array([-31,  14, -11,  25]) | 14

array([[ 52, 156, 127,  14, 142, 212],
       [113, 130, 194, 189, 127,  93]]) | 93

array([54, 57, 11, 79,  3, 25]) | 25

array([232, 363, 771, 823, 300]) | 363

array([244, 867, 335, 331, 155]) | 331

array([ 444,  -94, -573, -977,  357,  609]) | -94
---
Q: [[18, 8, -21, -2, 1, -14], [14, 21, -13, 25, 13, -21], [-25, 8, 3, -34, -47, 24]]
A: 1
Q: [[50, 54, 55, 81, 32, 0], [57, 59, 33, 23, 60, 47]]
A: 32
Q: [61, 56, 74, 83, 11, 4]
A: 11
Q: [[860, -431, 856, 602, 750, -566], [-271, -246, -294, -261, -295, -218], [470, -395, 577, 303, 281, -584]]
A: 750
Q: [5, 8, 5, 2, 7, 3]
A: 7
Q: [[83, 99, 72, 180, 199, 98], [43, 79, 90, 190, 231, 151]]
A: 199
---
-5.47  -2.40   4.57   0.21   0.81  -0.53  -0.17
-1.75  -4.90   4.89   1.06  -3.97  -1.94   0.02
--> -3.97

-5.01  -1.63  -2.35   6.94   0.65   5.62 --> -1.63

 4.28   2.51  -3.08  -3.57  -5.71 --> -3.08

-1.03  -2.48  -0.97  -0.38   5.97   3.74
 2.45  -0.90   0.48   3.75  -2.05  -4.30
--> -2.05

 6.42   2.70   0.96   2.22   3.95  -5.19  -1.52 --> 0.96

 6.04  -4.34   4.30   6.63  -6.45   6.17 --> 4.30

 2.75   3.53  -5.58  -0.46  -2.37   4.47
 4.94   4.05  -5.00  -0.92   0.68   3.08
 1.42   4.09  -6.84  -1.69  -1.64   2.70
--> -5.00

 0.39   6.78   2.62  -3.41   1.47
-0.86   1.66  -3.40   2.48   6.42
-1.52   0.78   1.48   3.24   0.35
--> -1.52
---
[[11 36 47 76]
 [43 43 41 42]] ans = 43

[[71 30 90 70 12]
 [54 37 63 86 34]
 [29 21 75 83 48]] ans = 54

[[31 18  9  5  8 17]
 [ 8 17 33 52 70 83]
 [ 5  8 17 33 52 70]] ans = 8

[[3 4 5 7 4 3 3]
 [2 5 3 2 2 7 4]] ans = 2

[[6 3 6 0 6 5 2]
 [1 5 2 7 1 3 5]] ans = 1

[[34 50 47 35 44 28]
 [18 65 80 35 86 38]
 [56 37 46 69 51 85]] ans = 18

[[7 4 7 5 5 3 6]
 [2 4 4 3 4 4 5]] ans = 2
---
[[ 0.66 -5.14  3.70  1.07  4.91 -0.68]
 [-4.65  3.40  6.02 -0.49 -1.05 -2.82]
 [-2.59  3.96 -4.19 -3.55 -4.19  1.99]] out 1.99

[[-3.72  3.10  3.00  1.27  0.00  2.82 -2.61]
 [-3.29  0.29 -3.45  0.45  0.05  6.67 -2.65]
 [-3.37  0.29 -3.54  2.15  5.90  2.36 -3.05]] out -3.05

[[-4.76  0.34  2.78 -2.18]
 [-7.10  2.95  4.54 -3.53]
 [-1.95  2.33  3.94 -1.55]] out -1.55

[[ 2.91  1.63 -6.23 -1.48 -5.02 -5.32  2.76]
 [-0.14 -0.95 -5.11  0.91 -2.72 -3.91 -5.52]
 [-1.33 -4.05 -0.79 -3.65  2.27 -1.09 -3.02]] out -3.02

[[ 2.22 -1.12 -2.13  5.14]
 [ 2.80  5.40  2.20 -0.31]
 [-2.44 -0.99  0.18 -5.63]] out -5.63

[[ 4.03 -2.22  6.26  4.43  3.71 -6.46]
 [-1.97 -0.27  7.08  3.66  4.85 -3.84]
 [-2.68 -1.37  6.27  5.17  4.10 -4.52]] out -4.52

[[-3.07  2.09  1.75 -2.44 -5.27 -3.47 -2.24]
 [-1.24 -1.79  1.89 -0.16 -5.20 -3.05 -3.62]
 [ 2.15  2.01 -4.20 -1.55  1.43 -4.87 -3.35]] out -3.35

[[ 2.14 -0.47 -0.53 -0.46 -6.46]
 [ 0.09  0.12 -0.08  0.19 -0.61]
 [-0.21  0.24 -0.04  0.29 -0.85]] out -0.85
---
-4.39  5.57  3.37  2.33 ==> 2.33
-2.71 -3.10  0.81  5.46 ==> -2.71
 6.13 -0.22 -0.31  0.14 ==> -0.22
-0.62  2.61  3.03 -6.23 ==> -0.62
 2.29 -3.20 -5.66 -1.86 ==> -3.20
-0.28  1.07 -6.79 -0.22 ==> -0.28
-5.41 -1.29  1.92  5.51 ==> -1.29
 1.31  5.03  0.44 -7.06 ==> 0.44
 0.00  0.18 -0.80 -6.52 ==> -0.80
---
[ -4.15 -12.69  14.51  -1.15 -14.87] out 14.51
[-10.6  12.5  16.2  -7.4 -13.6 -11.8] out -7.4
[-1.5 -0.6  1.7  1.4] out -0.6
[ 1.9 -1.5  0.2 -1.3 -0.4  0.1  0.3] out -0.4
[-0.04 -0.01 -0.12 -0.01  0.14] out -0.12
[-0.06 -0.05  0.06  0.18 -0.12] out 0.06
[-1.122  0.033  1.130  1.208] out 0.033
[  49.2 -154.5  121.6   57.0  -77.6  -45.7  -12.0] out -77.6
[-1.105 -0.697 -0.399  1.832  1.617] out -0.399
---
7032  7370  1456  9002  5437  6046
4898  6666  5891  7355  6380  6098
Out: 9002, 1456

 87  880  122  327  351  482  637 Out: 880, 87

 425   899   182  -665   575
  87  -289    75   504   111
Out: 899, -665

-207  -278  -158  -858   504 Out: 504, -858

 259   563  -756  -290   237 Out: 563, -756

84  59  57  67  43
24  57  35  54  42
74  59  72  56  34
Out: 84, 24

206  121  133  152   46 Out: 206, 46

637  720  803   26 Out: 803, 26

190  214   72   54   89 Out: 214, 54

192   22   86   32 Out: 192, 22
